In the rows, zero is written as 128.
name the system of each run
Pezul, trace 1 (9 x 22)
[[170 168 108 125  81 132 115 109 127 173 156 162 125 108  84  90 186 114
  128 114 164 139]
 [132 113 134 130 153 201 137 130  73 142  54 159 138 157 117 129 137  89
  123  97  99 154]
 [144 103  97  86  48 118  88 129 148 161 113 115 163 145 126 141 181 140
  108 107 142 148]
 [152 186 123 128 152 154 152 113  93 149  97 195 124 167 118 133 171 179
  118 113 105 113]
 [124  85  98 130  84 116 144 127 136 151  93 181 168  93 127 126 138 113
  127 129 100 198]
 [167 156 139 113  93 187 106 118  90 165 176 158 114 148  97  95 177 137
  133  99 142 141]
 [107  76 134 114 129 178 126 135 104 134  56 150 157 171 147 154 129 145
  132 101  84 167]
 [148 142 106 100  54 104  94 121 157 152 160 158 144 138 143 138 176 190
  126 114 140 148]
 [136 156 141 158 160 172 163 120 102 150 108 214 131 136 136 121 127 162
  154 126  89 148]]
batim, trace 2 (9 x 22)
[[149 110 136 110 138 198 178 141 122 136 106  88 126 144  85  79  90 136
  179 114 134 105]
 [107 121 149 110 114 138  38 128 125  97 144 109 101 156 164 170 140 117
  128  78 151 144]
 [162 184 150 141 132 109 132 122 152 180 145 152 158 144 152 136 131 188
  135 182 147  71]
 [110 118  74 158 134 125 157 161 196  94 126 128 103  84 155 113  85 124
  169 109 109 158]
 [141 137 174 143 109 150  94 101  93 157 160 150 120  98  81  94 143  71
  158 121 174 149]
 [171 148 125  87 151 164 132 165 125 116  68  80 143 156 152 150  88 117
  128 110 146  82]
 [ 73 128 117 177 137  89  78 119 186 131 144 107 102 146 158 154 173 123
  116 132 143 109]
 [152 176 139 133 137  80 177  98 127 133 100 184 140  85 100 116 102 165
  164 151 146 119]
 [140 115  91 140 129 146 125 170 133 111 118 126 127  81 157 128 104  33
  110 113 116 171]]
Duf, trace 3 (9 x 22)
[[143 140 153 114 106  84  89 138 171 142 134 121 168 133 192 172  94 174
  149 156 157 104]
 [137 157  69 162 140 119 180 157 199 118 140 132 105  87 141  99  99 144
  162 130 116 124]
 [104 102 170 178 139 159 108 121 113 136 151 156 114  91 124 105 104  62
  170 126 137 174]
 [192 141 130  80  96 176  93 156 121 145 112  84 144 135 127 123 117  84
  135  98 178 110]
 [ 90 139 114 155 154 105  90 140 182 114 123  73 105 160 170 160 146 126
  114 128 146  79]
 [124 147 131 136 120  49 141 104 165 113  91 157 138  69 117 134  94 138
  172 141 164 136]
 [158 180 104 170 164 157 157 148 112 139 129 170 114  91 129 103 131  57
  107 134 115 136]
 [103  67 150 135 119 150 104 119 115 163 107  77 147 137  96 114 144  50
  116 140 148 127]
 [137 162 117  77 131 102 103 110 119  86  82  95 102 152 101 153 153 134
  111  79 169  97]]
Kefiz, trace 4 (9 x 22)
[[ 63  55 149 161 151 119 157 126 142 128 139  98 140 149 140 129 102 154
  126 177  88 122]
 [159 122 130  64  66  97 126 110  96  99 160 155 132  93 100 122 115 159
  137 102 138 182]
 [126 130 158 158 180 175 156 146  86 135 187 128 118 149 150 116 104 120
   98 167  87 109]
 [131  68 115  80  62 110 135 141 174 128 137  79 159 121 125 115  93 164
  160 133 140 140]
 [131 170 163 129 150 141 117 114  88  97 202 166  80 143 131 128 124 173
  135 111 117 133]
 [135  90 154 135 119 115 145 151 147 152 133 119 185 108 174 136  59 133
  142 191 119 128]
 [157 159  99 114  94 133 146 128 151 120 199 131  90 104  95  79 133 162
  158 102 145 134]
 [102 103 205 162 172 151 106 125 116 125 152 112 125 138 151 133  72 114
  162 156 139 116]
 [191 162 102  76  74  88 126 153 166 120 150 115 154  93 153 134  92 152
  136 131 163 117]]
teke, trace 5 (9 x 22)
[[103 136 128 124 157 136  85 118  86  98  88 158 110 172 155 182 172 132
   85  85 100 144]
 [153 123 121 114  77 119 140 115 132 200 108 164 188 144 119 124 167 171
  115 163 126 129]
 [108 144  97 154 171 158 182 114 108 108  89 172  87 132  90 104 152 135
  138  92  87 146]
 [116  91 177 120  91 137  72  99  74 151 136 174 150 135 124 148 155 109
  117 123 124 187]
 [175 153 104  97 120 202 150 142 114 164  94 127 135 182 113 109 154 160
  135  97 120 104]
 [ 64 102 121 170 136 130 109 114 146 129 128 168 115 159 159 153 163 175
  129 116  80 164]
 [170 150 155  98  85 123 134  96 105 160 101 189 159 114  95 116 125 171
  174 121 159 149]
 [132 149 118 172 168 206 132 156 108 140 126 175 110 143 164 122 134  98
  126 107  86 151]
 [106  70 142 129  66 151  86 107 156 172 132 122 145 146 111 113 155 147
  177 111 148 161]]
Sufu, trace 6 (9 x 22)
[[112 178 118 192 141 106  98 118 191 140 140 169  99 109 153 135 148 137
  169 121 152 123]
 [149 146 138 155 135 146 117 137 162 159  64 137 147  97 132 120 100  75
  189 122 177 120]
 [141 166  95 157 134 175  87 151 161 137 136 111  87 131 138 113 162  66
  134  83 159 117]
 [102 140 141 171 165 124  89 125 156 156  78 105 133 157 149 158 155  85
  117 141 157  81]
 [142 177  73 125 130  87 117 125 159 108  65 127 114 107 121 147 161  95
  114  96 158 116]
 [100 145 119 195 166 109 136 110 132 144 115 148 110  90 100 110 157  47
  114 151 137 126]
 [130 112 108 119 136 158 134 125 111 139  48  95 130 134  78 115 153  51
  115  99 146 124]
 [106 145 106 142 156 129 101 122  91 116 126 132  97 151 117 149 199  79
   50 109 112 124]
 [111 121 111 129 148  88 162 109 107 145  48 132 161 140 106 149 162 112
   71 159 110 105]]
Pezul, trace 7 (9 x 22)
[[104 127 155 127 191 147 131 129  69  64 120 108  84 125 115 138  96  74
  113 106 118 130]
 [134  88 135  92  98  91 108 148 144 133 145  57 168 133 152 149 103 119
   94 169 148 102]
 [116 174 106 136 180 112 177 122 141  98 136 101  84 151 107 115 135 174
  117 133 118  68]
 [ 84  92 141 147 148  60 146 110 112  92 123 138 131  75 121 141  97  82
  103 167 112 160]
 [178 146 136  97 115 142 141 144 112 124 202  78 115 108  99  89  99 105
  120 142 159 100]
 [ 71  81 131 143 186 153 146 132 113  97 100  74 106 173 128 139 121 114
  103 130  88 109]
 [123 122 139  79  91  35 115 102 135  97 152  99 135 113 113 148 119 163
  111 147 159 114]
 [146 176 119 144 190 131 189 151 104 100 159 144 109 114 145 122  94 131
   97 159  94  98]
 [ 77  49 131 154 117 106 150 118 145 127 153  85 129 100  94  93 109  91
  130 163 120 146]]
Kefiz, trace 8 (9 x 22)
[[140 150 202 143 149 159 104 118  79 151 147 188 144 146 160 147 104 149
  151 143 126 136]
 [179 133  79 123 101 147 164 180 186 158 122 122 166 103 166 109  85 135
  151 143 119 129]
 [107 132 143 165 123 168 101 110 158 150 178 133  84 145 106  93 158 150
  187 100 151 129]
 [155 144 181 116 139 137 101 138 126 125  84 141 154 120 170 161  61 123
  176 125 163 122]
 [171 192  73 150 114 122 127 161 192 156 168 138 126 110 168 118 146 137
  121 137 137 102]
 [ 83 112 162 184 152 126 136  92 167 152 103 124 116 123  89 101 124 129
  202 138 161 111]
 [172 173 132 110 116 110  83 141 125 100 111 143 125  78 152 151  96  65
  143  97 177 148]
 [139 176 114 167 160 134 134 139 161 171 141  99 124 151 133 117 164 111
   97 168 147  52]
 [ 84 104 110 134 128  79 131 105 180  99  63 100 110 106  95 130 119 123
  174 103 159 129]]
Faz, trace 9 (9 x 22)
[[ 98 150 140 149 126  91  85  98 130  89 167 162  75  97 120 133 144 123
  152  94 151 166]
 [178 143 165 119 140 138 151 134  95 167  99 130 175 111 115 118  94  84
  125 174 152  95]
 [102  99  52 127 113 141 125 156 183 111 117  72 100 144 131 120 162 111
  112  89 115 130]
 [ 97 143 200 135 143  86  96  71  87 129 143 154 119 143 100 146 148 157
  130 149 154 114]
 [166 143  89 101 137 113 178 160 129 102  62 130 153  87 143 138  75  96
  118 128 118 134]
 [ 98 119  98 175 113 142 112 115 150 170 176 138 106 139 108 100 203 108
  103 134 117 138]
 [119  95 183  83 133 123 147  92  79 104  90 103 133 143  70 122  92 149
  162 121 148 121]
 [148 155  89 115 128 119  93 166 118  96 127 148 125 111 190 171 134  74
   66 105 110 155]
 [110 114 128 151 129 128 173 103 135 187 130 134 153 164  96 104 173 184
  115 178 103  93]]
Sufu, trace 10 (9 x 22)
[[159 103 144 122 134 188 177 141  93 169  99 122 162 124  94  86 100  89
  140 151 120 125]
 [106 105  97 107 116 179  98 139 119 114 155  98  93 185 131 131 177 142
   99  75 100 143]
 [116 140 175 124 144  85 106 102 101 142 109 164 164 160 159 182 140 173
   95 169 120 109]
 [160 155  65 107 109  95 189 139 157 112 102 163 137  88 124 114 112 166
  139 122 108 145]
 [ 95  91 160 179 125 159 132 104 117 160 173 164 116 111  96  84 134 113
  167 140 117 170]
 [167 122 154  80 123 202 111 147  85 136  86 111 146 175 136 136 106 127
  142  94 136 123]
 [125 158  94 140 124 122 100 154 155 126 181 139 115 159 198 160 165 167
   81 129  96 120]
 [114 126 146 143 125  77 154  96 165 159  75 150 164 124 118 133 113 187
  175 167 146 108]
 [152 152 112 124 116 146 130 136 127  99 134 173  97  77 120 105 102 107
  176  77 137 183]]
teke, trace 11 (9 x 22)
[[105 103 117 141 119  70 112 123 148 112 113 102 132  68 115 129 116  45
  115 144 156 145]
 [151 158 121 112 147 119 120 130 117 122 108  70 118 125  97 127 140  53
   91 127 175  79]
 [ 89  96  93 132 144  88 130 140 150 116  90  72 139 144 146 159 144  96
   63 151 111 103]
 [126 143 102 103 118  44 156  96 129 116 113 113 130 106  76 128 159 130
   86 150 145 104]
 [115 134 129 132 183 100 173 119  67 104 103 131 129 117 104 138 125  81
   59 162  97 118]
 [124  78 108  90  96 116 148 123  89 128 150  95 140 126  82 110 158  91
   62 142 109 145]
 [108 124 135  94 159 123 155 103  77  97 124  92 105 179  81 131 157 159
   76 123 110  89]
 [116  99 129  88 118  88 155 121  85 109 135 145 158 145 142 159 128 177
   64 159  75 146]
 [146 142 125 109 127 125 194 110  81 131 180 152 121 123  75  86 138 169
  104 152  97 127]]
muriv, trace 12 (9 x 22)
[[168 186 134 124 110 112 116 111  86 167 155 201 144 127 127 135 182 140
   80 144 128 135]
 [116  80  93 139 148 142 213 154 136 117 119 113 138 114 121 100  89 126
  115 155  71 139]
 [103  94 132  94  73 129  88  93 107 123 148 124 111 151  86 125 181 157
  129  84 139 169]
 [157 150 170 122 164 158 159 129  65 149 104 178 161 153 143 145 108 151
  110 157  98 118]
 [120  85  65 111  82 119 135 166 187 122 145 104 147 134 174 136 124 164
  114 126  90 152]
 [116 138 172 144 122 131 137  75 110 147 170 168 109 137  76  97 146 191
  176 133 138 130]
 [158 103 148  98 119 165 130 162  95 108 110 144 159 110 172 146  56 108
  139 119 109 171]
 [132 127 110 137  98 173  95 148 173 175 183  97 124 178 151 116 173 163
  125 122 132 102]
 [100 121 176 136 164 109 158 107 133 102  94 135 126 135 126 132  71 187
  192 136 132 113]]
batim, trace 13 (9 x 22)
[[194 143 120 119  88 164 123 174 149 178 162 146 175 117 182 122  98 135
  139 151 126 135]
 [107 116 105 166 140 195 139 142 175 137 145  90  83 152 109  83 136 129
  176  95 130 114]
 [131 143 190 110 117 133  67 101 110 120 116 152 121 139 133 149 110 151
  189  92 174 143]
 [187 189 105 129 119 136 104 172 170 158 142 136 152 125 201 147 119 129
  121 141 142  99]
 [ 88 119 109 202 155 145 150 128 201 149 123 117  99 117 118  94 128 118
  189 131 135 114]
 [155 157 156 107 112 120  95 104 109 110  96 159 117  90 102 129 110 103
  181  83 185 154]
 [167 170 123 142 151 159 101 167 137 159 107 121 149 135 182 152 128  65
   95 141 145  93]
 [ 81 114 100 169 144 104 141 114 203 146  76  85 117 137 104 116 150 129
  161 131 152  89]
 [131 176 134 126 139  81 112  96 102  93  89 192 107  85 113 151 133 110
  137  98 151 159]]
Duf, trace 14 (9 x 22)
[[155 168 113  94 149 112 114 162 101  65 159 124 105 119 177 163  99 111
   73 112 115 126]
 [111 101 149 146 124  77 147 127 148 135 191  90 142  98 126 113  97 122
  114 202 137 104]
 [131 120 116  99 151 125 169 137 102  52 129 104  89  92  98 109  70 102
  136  98 120 148]
 [137 137 168 125 128 113  79 135  84 117 208 126 125 113 160 150 118  80
   79 155 136 135]
 [145 109 118  86 128 108 173 148 144 106 129  45 139 119 112 114  73 130
  125 154 143  82]
 [ 90 130 121 139 153  85 114 128 121  53 178 126  74 100 144 150 112 107
  101 112 113 154]
 [171 137 180 107 120  98 144 126  93 132 170 132 158  82 120 117  70 108
  127 181 156 119]
 [129 114  84 115 154 149 158 171 127  82 153  68  98 122 138 117 103  78
   84 118 101 120]
 [ 95  99 185 118 119  76  88  99 108  96 187  98 112 109 110 136 110 112
  126 146 161 135]]
muriv, trace 15 (9 x 22)
[[139 169 169 146 171 105 119 115  78 127 160 133 121 108 117 134 128  68
   83 170 149  97]
 [137 126  73  95 139 111 156 158 138  80 118  55 106 118 121 124 114  85
   81 116 127 104]
 [ 85 147 143 139 155  83 106  85  96  99 155 125  84 141  90 140 185 122
   80 125 136 111]
 [159 146 130  86 144  79 166 129  75  96 107 126 150  97 118 144  94 102
   72 160 123 120]
 [116 134  70 125 126 117 135 141 123 103 180 114  90 132 119 122 179 112
   57 115  93 136]
 [ 99 101 169 106 149  93 168  82  63 108 136 117 122 137  61 119 131 144
  100 159 119 114]
 [160 140  99  64 112 119 124 146  73  82 129 146 127 137 145 157 132 133
   60  99  93 157]
 [108 121 126 141 140 119 158 122 110 145 197 124 128 158 122 119 160 163
   68 178  84 107]
 [128 101 132  65 111  99 171 113  91  73 133 125 122 121  95 125  92 181
  132 113 104 155]]
Faz, trace 16 (9 x 22)
[[111 127 189 138 139 122 144  88 104 119 158 166 115 126 100 108  96 189
  190 137 132 139]
 [185 135 124 109 109 159 119 180 124 118 139 134 147  86 176 131  65  76
  138 120 136 157]
 [123 121 116 148 117 173 109 145 167 182 175  89 130 185 146 115 171 154
  114 143 125  88]
 [ 99 119 164 111 145  99 126 112 140  77 114 111 108 141 137 145  78 193
  182 111 142 118]
 [176 192 122 147 129 107 109 155 145 133 152 177 139  77 186 146 100  96
  123 147 141 134]
 [126 111 106 165 128 167 174 139 183 183 134  87 132 141 101  73 135 132
  162 155 133  88]
 [101 112 157 114 119 114  72 113 138  78 146  90  83 125 116 133 110 117
  172  81 175 140]
 [170 185 150 123 151 105 109 143 118 146 113 129 158 125 168 167 115  97
   90 167 157  81]
 [100 117  56 161 139 110 180 140 207 133  95  95 118 129 121 106 142 145
  132 136 112 103]]

runs to name
trace 17 (2 x 22)
[[147 173 154 113 154  85 130 116  67  75 139 175 109  81 125 150  99 102
  105 125 131 151]
 [146  92  96 136 117 143 184 162 145 159 148  93 158 105 118  90 109  89
  105 175 107 122]]
	Sufu
trace 18 (2 x 22)
[[150 158 142 124  95 113  80 121 113 139 117 215 150 106 166 164 138 137
  137 112 136 180]
 [161 159 109 168 153 186 179 148 134 190 104 154 151 131 125  94 137 115
  132 157 111 103]]
	Kefiz
trace 19 (2 x 22)
[[131 108 161 118  91 100 106 117 180 168 111  95 170 135 133 132 104 162
  181 158 182  96]
 [143 182 122 128 148 119 119 138 148  67 158 134  74  97 144 127  92 129
  166  85 154 132]]
	Sufu
trace 20 (2 x 22)
[[192 178 110 123 106 148 153 156 147 161 207 132 130 113 133  91 122 148
  128 151 139 100]
 [ 77  74 146 145 158 154 142 131 129  79 148  88  87 133 119 109  82 121
  168 110 109 143]]
	muriv
trace 21 (2 x 22)
[[147  88  95 110  61 125 110 161 169 158 130 134 182 114 175 140 119 135
  126 138 115 169]
 [124 145 132 163 136 176 160 107 144 168 143 157 105 148  84  79 155 178
  185 117 125 116]]
	muriv
trace 22 (2 x 22)
[[139 171 118  98 100  63 102  92 102 109 124 177 118 110 104 151 179 144
   98 105 148 149]
 [135 122 121 157 166 145 178 153 109 152 100 161 168 118 160 136 105 104
   92 179  76 131]]
	batim
trace 23 (2 x 22)
[[105  91 189 127  91 114  59 108 110 138 206 127 132 128 141 139 130 125
  132 142 149 158]
 [194 179 135  90 145 169 163 157 112 126 125 113 133 143 136 115  83 157
  145 127 141  81]]
	muriv
trace 24 (2 x 22)
[[149 136 143 165 132 186 130 137 136 208 141 123 153 152 122  96 153 105
  133 167 142  89]
 [107 118 101 107 134 133 133 132 165  85  63  95 101 149 121 135 111 163
  181  69 138 124]]
	batim
trace 25 (2 x 22)
[[171 157  91 105 106 143 144 139  88 115 169 176 113  94 113 106 145 106
   95 104 105 174]
 [ 96  78 153 161 155 177 160 123 108 177 130 113 147 175 117 104 138 136
  119 170  93 110]]
	Sufu
trace 26 (2 x 22)
[[147 134 103 112  80  87 108 149 185 124 211  85 127  97 147 117 117 135
  124 144 159 118]
 [120 156 168 162 192 145 166 119 106 104 174 126  86 116 106  96  85 128
  156 149 131  99]]
	batim
trace 27 (2 x 22)
[[ 92  70  68 126 110 136 146 139 147  94 109 115 106 115 112 113 138 107
  121  83  92 183]
 [140 144 193 103 109 123  77  93  65 150 181 150 134 156 117 144 162 144
  103 140 150 122]]
	Pezul
trace 28 (2 x 22)
[[138 108 126 130 117 184 138 137 151 141 121  75 109 119  80  73 110  87
  189  99 165 119]
 [ 99 124 144 122 146 132  55 123 113 100  93 104 109 169 156 181 157  97
   98  89 141 124]]
	Pezul
trace 29 (2 x 22)
[[171 143 136  92 136 154 186 134  73 139 168 120 140 144  99 100 118 155
   90 159 102 101]
 [ 70  55  99 127 131 126 167 123 114  96 131 107 113 142 104 120 140 141
   95 123  65 164]]
	Pezul
trace 30 (2 x 22)
[[119 103 174 129  91 114  90 116 118 129 185 178 141 109 165 140 100 161
  160 137 124 185]
 [192 158 150 101 120 171 160 155 131 153 148 126 151 132 141 104  72 174
  172 141 143  98]]
	Sufu
trace 31 (2 x 22)
[[123  94  88  99 134 145 168 139  93 124  51 124 154 159 117 142 145 121
   72 121  78 138]
 [ 92  84  92 116 103 151 114 120 104 127 123 137 118 165 116 137 195 139
   82  92  81 173]]
	Kefiz
trace 32 (2 x 22)
[[ 85 151 143 146 195 123 117 109 113  73  87 115  76 153 121 152 130 122
  129  96 132 101]
 [155 111 128  96  76  84 100 138 131 156 122 145 194 110 167 165 124 120
   92 164 134 148]]
	teke
trace 33 (2 x 22)
[[126  76 164  88  82 123 106 122 145 110 136  88 138 112 117 116  73 141
  196 112 168 153]
 [168 199 127 119 153 146 102 165 139 103 168 119 100 138 186 150 104 135
  126 112 147  89]]
	teke
trace 34 (2 x 22)
[[131 159 146  91 136 110 102 103 103 104  66 165 133 163 144 178 141 184
  132  92 133 124]
 [141 153  89 155 114 101 153 134 162 178 132 178 164 127 163 134 159 170
   98 174  95 124]]
	Duf
trace 35 (2 x 22)
[[105 120 100 149 119 142 116 144 131 102 197 164  94 121 167 127 136 139
  113 107  80 183]
 [158 111 193 105 108 149 145 121  91 165 173 140 167 137 117 108  90 173
  149 174 130 119]]
	Faz
trace 36 (2 x 22)
[[ 70  88 133 161 129 136 129  99 181 135 118 108 102 149  97 105 139 170
  196 110 139 125]
 [176 187 149  95 107 119  92 120  95 108 133 195 126 103 145 153 118 143
  148  94 153 160]]
	batim
trace 37 (2 x 22)
[[119  64 128 135  86 177 122 147 165 174 148  72 144 137 118  88 120 105
  167 136 145 133]
 [137 173 146 100 145 153 109 111 104  96 133 120  78 170 106 129 141 169
  150  73 152 101]]
	batim
trace 38 (2 x 22)
[[ 96 139 142 151 127 125  82 110 154  95 177 144  72 124 136 126 132 149
  176  84 147 154]
 [184 159 167 125 122 148 119 150 132 161 117 156 173 111 177 139  68 130
  168 152 151 121]]
	Duf
trace 39 (2 x 22)
[[155 126  82 130  81 147 159 133 183 178  96 148 150 115 106  88 141 153
  182 116 140 141]
 [115 144 155 171 157 196  91 126 116 128 126 156  89 141 134 121 131  95
  173  82 140 149]]
	Kefiz
trace 40 (2 x 22)
[[195 165 155  99 104 174 107 154 131 163 148 140 161 149 174 136  96 172
  160 127 150 107]
 [ 99  99  84 163 122 149 128 167 215 139 143  94 123 144 181 124 116 151
  152 127 106 124]]
	Duf
trace 41 (2 x 22)
[[116 118  96 136  95 107 101 137 220 140  85 111 142 130 157 142 124 158
  179 110 156 122]
 [139 202 127 168 151  88 113 118 160 129 103 173 116  89 145 143 126 114
  156 132 168 114]]
	teke
trace 42 (2 x 22)
[[ 52 101 140 168 170  78 131  90 142 100  86 111 100 116  94 136 134 100
  138 132 135 124]
 [169 144 126  86 109 107 118 125  82 109 102 132 137  81  98 130 123  49
  101 113 163 151]]
	Sufu
trace 43 (2 x 22)
[[106 104 149 113 122 151  97 135 134 130 183  82 120 196 156 145 137 187
  116 131 117 101]
 [140 138 124  97 112  86 167 128 154 110 127 143 144 125 149 138  85 228
  159 140 117 122]]
	teke
